In the rows, 128 means zero.
Each row of A is roughly a mix of the hidden directions of one of several groups.
A:
[[153 133  95 169 169  96 164 143 106  91]
 [154 151 103 126 117  99 119 208 115 133]
 [107 169  94 145 118 107 101  87  80 154]
 [151 101 116 166 151 109 156 183 167 107]
 [151 170 134 165 173 107 123  86 165 141]
 [173 135 139  97 173  78 136 111 163 145]
 [123 122 194 124  77 154 142 159 117 152]
 [124 147 130 168 119 153  86  70 101  97]
 [162 128 142 107 128  91 116 158 197 153]
 [136 149 164 139 146 158 118  72 179 153]
 [ 73 146 150 138 112 185 138 132 173 128]
 [111 117 129  98  62 127 153 157  88 157]
 [ 79 116 125  88  70 135 122  92 104 129]
 [ 77 172 141 154  76 149 112 153 137 134]
 [138 173  99 151 145 106  84 185 138 132]
 [100 115 127  91  78 113 157 181 105 110]
 [ 81 134 104  85 116 145  89  94  89 111]
 [106 170 146 156 123 127  99  76 174 151]
 [104 184 123 153 140 146 111 159  73 147]
 [123 131  82 112 109 107 126 202 100 138]
 [118 164 110 157 112 147 122 122  61 170]
 [156 150 154 107 135 111 158  52 138 137]
 [109 177 135  89  98 144  98  79 104 118]
 [105  85 124 140 142 189 153  86 130 102]
 [146 162 146 151  79 123  94 162 164 162]
 [153  73 134 119 114 112 147 170 184 129]
 [155 125 120 144  70 100  97 183 129 109]
 [129 192 147 173  93 135 116 100 103 143]
 [171 148 124 157 183 115 139 179 144 141]
 [ 87 145 110  86 102 135 114 148  70 157]
 [139 134 136 155 169 111 129  69 183 130]
 [ 80 142 149  72  75 146 137 134 129 140]
 [123 165 109 165 136 124 100  66  95 101]
 [118 124 101 120  67 113  99 184 141 151]
 [113 185 131 180 113 120 115 130  77 144]
 [115 110 138 160 103 152 121  64  80 114]
 [166 149 128 201 168 125 133 141 140 145]
 [ 96 137 121 118  85 108 166 187 110 101]
 [120 124  90  93 118 121  65  92  94 140]
 [ 88 156 132  96  78 141 104  89  92 119]
 [120 141 117  91 101  89 152 189  94 119]
 [122  91  97 131 114 139 113 191  79 112]
 [141 156 163 101 125 131 127 177 192 135]
 [112 116 143 121 151 173 107  67 169 147]
 [170 176 135 155 176 111 106 108 148 155]
 [162 126 110 144 130 100 118 199 165 149]
 [123  91 139  77 164 102 160  90 159 127]
 [157  80 116  93 119 113 141 156 173  86]
 [ 86  89 133  65  96 115 119 126 156 136]
 [139 126 144  99 173 100 140 113 199 141]
 [142 114 158  82 156 153 126 127  86  73]
 [113 129 136 141 128 169 116  50 106 101]
 [139 141 117 178 107 138 126 158  64  94]
 [131 173 168 170 123 153 124 111 158 176]
 [133  80  82 101 181 111 140 157 135 110]
 [ 94 149 109  68 166 147 139 103  90 131]
 [157 122 104 108 114  68 129 157  74 121]
 [108 136 137  67  78 110 133 177 123 136]
 [146  75 155 140  92 118 186 145 148 137]
 [114 142 135 184 143 170  87 104 166 143]
 [ 91  77 114 118 113 172 111  79 109 118]
 [150  81 129 165 145 127 163 178 155 103]
 [130 117 102  99 116 113  90 139 161  59]
 [132 150 110  54 170 115 122 159 145 131]
 [118 166 183 129 141 149 185 152 107 126]
 [123  99 154 181 114 145 149  80 100  94]
 [146 119 142 174 134 116 166 197 148 123]
 [119  85 117  99 203 140 126 104 143 121]
 [103 164 126 174 103 154  93  89  93 143]
 [159 154 132 204 134 129 115  94 144 107]
 [149 104 100 133 108 110  88 182 177 132]
 [113 188 162 177  92 139 120 114 115 146]
 [ 88 160 129  67  87 133 118 109 106 150]
 [115 155 145 174 109 143 162 121  61 129]
 [112 165 161 165 117 157 136  67 106 110]
 [106 129  77 104 119 128 128 172  67 115]
 [113  90 121 167 165 133 191 116 101 135]
 [156 118 135 146 177 105 143 183 174 135]
 [137  61 111  79 159 133 145 125 152 107]
 [ 77 149 111 104  96 134  80 106  98  98]
 [100 160 115 115  60 139  99 146  89 136]
 [131 113 151  68 121 122 152 187 137 159]
 [146 142 108 156 147  94 135 188 180 131]
 [149 116 189  97 105 100 178 120 127 110]
 [143 145 162 187 104 104 158 176 129 129]
 [138 155 128 149  51 121 111 114 131  86]
 [124 156 165 140 106 103 112  86 187 152]
 [ 95 115 100  68 112 119 114 180 104 130]
 [100 161  97 101  89 123  93 165  85 128]
 [170 104 139 169 132 107 147 153 185 102]
 [118 189 134 131  91 144 102  84  91 133]
 [ 92 129 158  90  77 119 152 157 107 165]
 [128 120 110  44 127 105  99 130 141 105]
 [157 111 104 184 156 121 148 178 105 110]
 [118 138  88  95 129  60  99 146  99 137]
 [110 138 142 102  94 177  87  98  96 159]
 [ 99  94 120  81 101 175 123 130  81 128]
 [ 92 171 114  78 104 136  88 121  91 126]
 [133  44 127 111 132 125 165 133 152 114]
 [100  98 143 142 113 203  95 128 147 139]
 [157 110 102 125 172  90 160 184 120 121]
 [159 133 112 129 126  85 138 205 139 145]
 [132  93 101 163 104 134  94 164 182 149]
 [150 163 140  86  91  86 125 158  92 103]
 [140 131 115 119 177 112 166 185 171 122]
 [146 137 170 175 156 116 164 145 153 172]
 [127  85 106  82 153 110 120 172 163  97]
 [164 138  99 180 155 110 112 174  96 120]
 [116 124  90  96 125 120 130 153  60  89]
 [ 97 190 142 131 165 158 172 132 130 143]
 [102 151 123  67 109 121  87 103 107 165]
 [ 89 140 123  70  73 130 107 124  98 117]
 [ 81 136 142 116 101 190 103  92 131 146]
 [142 131 117  77 106  76 132 169  88 133]
 [ 80 141 126  66  97 139 109 112  89 133]
 [104 159 157  92  97 113 144  68 153 142]
 [108 167 155 153  97 158 102  74 101 131]
 [110 174 160 183  98 150 118 116  92 137]
 [133  91 114  43 149 116 140 123 128 127]
 [128 109 102 158 118 167 138 143  59  99]
 [108 142 141  50 116 129 137 131 120 176]
 [140  84 106 193 141 151 111 150 129  94]
 [ 85 109 108  62  96 126 112 151 102 120]
 [145 165 129 196 159 132 120  86 146 128]
 [ 82 110 122  77  93 124 135 163  91 152]
 [148 142 123 123 185 143 102 135 192 153]
 [145 150 134  88 112  94 112 166 179 166]
 [108 140 131  72  92 107 116 132 169 176]
 [112 171 112  87 159 144  91 138  76 129]
 [165 101 113 133 144  75 142 184 146 108]
 [144 121 146 146 116 127 121  50 141  81]
 [173 131 120 135 120  88 131 193  89 122]
 [154 105 151 112 136  99 170 197 138 119]
 [160 113  88 177 153 104 117 158  87 108]
 [131  76 109  89 181 129 151 160 132 149]
 [170 119 121 196 128 106 141 165 111 101]
 [142  89 137 162 161 139 137  68 157 101]
 [163  78 119 115 166  97 128 141 175 101]
 [120 156 104 189 147 126 120 124  67 112]
 [104 163 129 123  84 157 132 177  77 128]
 [121  91 163  84 102 156 128  99  77 123]
 [126 129 116 174 176 161 151 119  76 103]]

Each list below has one row that fits no group; the rest each fit one group, if only roughly. Name that row.
    K_750: [114 145 126 147 118 147 111  48  95 106]
    K_114: [123 104  92 121 189 144 153 177 113 111]
    K_69: [ 94 135 152  95  71 140 141  96  87 148]
    K_900: [ 97 173 111 152 122 123 123 113  59 153]
    K_329: [134  92 115  84 164 111 143 107 102  71]
    K_747: [101 143 142  47 101 117 123 146 127 154]
    K_816: [105 168 172 127  81 139 143  87 102 152]
    K_249: [104 143 120 148 149 147 103  47 141 138]
    K_165: [134 153 172 157 132 166 119  65 123 103]
    K_230: [111 156 146  82  88 139  88 113 130 178]
    K_511: [104 124  85  93 105 125 111 185  87 134]
    K_776: [136 132 155 139 156 143 122  91 198 163]
    K_453: [137 146 112 181 179 108 110  89 163 130]
    K_338: [111 150 165 126  99 130  94  58 149 136]

K_338
    K_926: [ 98 144 120  97  87 146  97  73  98 107]
    K_671: [104 179 114 147 124 154  78  92  93 138]
    K_257: [131 143 129 154 154 171 110 103 184  84]
    K_724: [148 126  97  84 127  88  74 169 119 133]
    K_979: [ 88 116 106  78 101 185 106 111 127 127]
    K_276: [142  65 145  82 129 124 177 142 135 110]
    K_173: [115 145 128 175 108 150 123  68  80 132]
    K_371: [ 76 129 137  84 122 146 108  69 106 119]
    K_960: [ 93 134 112  63 131 155 139 178 109 132]
    K_266: [119 124 174 127 156 130 164  69 160 153]
    K_416: [127 127 105 198 172 149 132 117 134  88]
    K_316: [153 117 130 107 151 102 145 200 168 138]
    K_937: [116 100  72 123 102 117 112 194 123 131]

K_979
    K_377: [148  79  96 136 187 150 135 162 130 108]
    K_801: [112 129 133 118 145 147 131  69  65  97]
    K_737: [105 145 122 124  70 155 131 129  61 124]
    K_135: [151  90  87 152 153 113 110 175 157  96]
    K_236: [107 115 156 147 129 164 121  57 163 139]
    K_159: [110  93 107 126 135 158 109 140  50 134]
    K_41: [ 96 116 110  93  83 152 120 141  65 126]
    K_9: [164 156 136 168 144  80 112  88 160 145]
    K_243: [170  76 113 131 170  92 140 157 151 111]
    K_99: [114  90 108  96  99 124 137 181  79 111]
    K_121: [181 101 128 128 164 102 156 129 185 132]
    K_491: [109 188 128 179 128 139 128  75 120 121]
    K_499: [100 181 155 136 105 164 118  83 117 160]

K_121
    K_990: [113 159 116  97 103 127 106  74  72 140]
    K_73: [155 125 177 104 124 106 178 147 174 110]
    K_337: [100 166 116 166 137 155 114  89  74 143]
    K_438: [119 198 113 143 116 144  82 109  92 130]
    K_12: [ 78 137 129  55 108 123 112 146 105 129]
    K_825: [155 101 100 176 138 112 136 194 139 131]
    K_454: [161  85 153 153 117 117 147 189 158 117]
    K_106: [171 111 124  94 148  72 136 164 146  95]
    K_208: [134 159 126 113  85  52 137 147 111 131]
    K_603: [128 118 124 172 158 142 121  60  98  99]
    K_213: [126 100  94 157 160 148 103  90  86  90]
    K_586: [145 145 126 176 130 151 116  53 126 108]
    K_830: [117 107 125  55 150 139 155  85 125 109]

K_603
    K_49: [145 150 162 192 114 109 154  97 138  94]
    K_970: [107 197 131 112 111 139 110 133  83 163]
    K_289: [106 118 110 110  76 152 116 153  73  94]
    K_763: [118 110  83 126 129 105  88 185  89 119]
    K_543: [116 177 142  93 129 146  87  92 132 175]
    K_897: [118 117 136  90 101 158  90  60 123 122]
    K_382: [132 159 140 151 148  97 166 185 169 116]
    K_180: [109 173 168 120  74 139 122  88 101 134]
    K_113: [104 139 101 128 110 114 138 208  99 115]
    K_217: [107 125 134 102  61 156 135 121  74 120]
    K_422: [127 174 172 126 109 159  96  73 137 125]
    K_743: [146  79 127  67 142 124 131 176 152 133]
    K_877: [108 155 114 188 163 120 125  90 170 116]
    K_773: [150 112 125 118 103  77 154 166  82  94]

K_289
    K_470: [ 95 156 124 160  67 157 113 139 102 161]
    K_814: [114 132 166 166  92 156 141  69 103 129]
    K_696: [145 158 112 177 107 124  89 119  70 140]
    K_112: [144 120 117  81 134 101 107 160 192 151]
    K_757: [ 74 121 112  81 103 151 108  80 113 125]
    K_97: [119  98  97 137 146 176  89  79 116  99]
    K_706: [111 103  82  94 172 134 134 128  87  88]
    K_619: [143 101  93 103 113  85 124 182 104  93]
    K_849: [114 205 136 144 128 137 112  81 116 148]
    K_204: [156  77 152 135 130  88 153 122 184 116]
    K_558: [166  90  95 128 150  94 116 179 149 100]
    K_976: [153 113 129 163 173 126 116 103 180  84]
    K_702: [159 133 117  99 169  87 144 179 158 149]
    K_874: [112 123 155 112  88 155 131  92  73  87]
    K_861: [167 124 174 199 134 124 148 119 142 119]

K_874
    K_274: [119 198 144 169 128 141 125  80 138 140]
    K_689: [139 104  93 101 158 130 111 184 177 140]
    K_486: [121 159 111 167 115 154 101  72  83 126]
    K_758: [155 136 122 163 101 111 128 196  87 116]
    K_270: [162 124 116 172 174 113 151 182 144 145]
    K_288: [108 165 175 133  98 143 141  74  93 133]
    K_190: [143  84  83 151 160 112 140 184 145 118]
    K_574: [127 116  96 122 131 128 142 217 129 113]
    K_448: [156  74 133 151 174 139 153  96 162 114]
    K_88: [146 124 112 167 163  95 155 190 129 105]
    K_310: [151  97  86 161 155 113 134 192 139 134]
    K_194: [132 136 139 165  93 120 100  57 110 106]

K_574
    K_463: [ 82 126 126  64 104 128 131  84 101 127]
    K_804: [129 148 108 205 160 142 124 111 120  94]
    K_342: [126 153 120 183 103 151 147 153  73 104]
    K_507: [151 160 168 159 110 119 115  59 133 120]
    K_354: [170 123 138 162 135  98 133 181 175 150]
    K_242: [108 176 161 140  85 161 107  86 109 135]
    K_954: [ 79 152 144  84  89 173 121 119 112 150]
    K_863: [120 191 121 153  99 129  91 127  80 148]
    K_177: [149  79 116 105 165 110 144 177 167 117]
    K_231: [123 149 128  70 100 133 117 174  82 149]
    K_604: [ 66 133 126  91  93 175 125 117 102 132]
    K_965: [153 111 128 173 156 144 126  64 149  96]
    K_663: [121 196 167 101 129 140 128  96 138 165]

K_507
    K_645: [142  89 132  99 120 100 172 165 176 149]
    K_411: [145  84  88 166 168 118 146 174 130 121]
    K_946: [ 96 137 123  48 119 101 108 121 135 156]
    K_447: [142 110 135 159 184 128 122 107 194 132]
    K_441: [133 135  95  83 128  87 139 190 102 133]
    K_981: [116 125 136  59 109 133 119 160 162 172]
    K_428: [ 90  79 105  65 114 135 127 146 107 116]
    K_892: [ 84 141 140 120  57 144 127  95  99 122]
    K_777: [142 159 126 191 131 122 131 148  65 130]
    K_392: [108  94 120  65 105 107 107  99 168 120]
    K_834: [116 160 141  77 100 134  84 108 169 155]
    K_587: [ 98 156 108  89  96 146 108 120  68 149]
    K_59: [151 101 151 123 111 130 127 162 206 118]

K_777
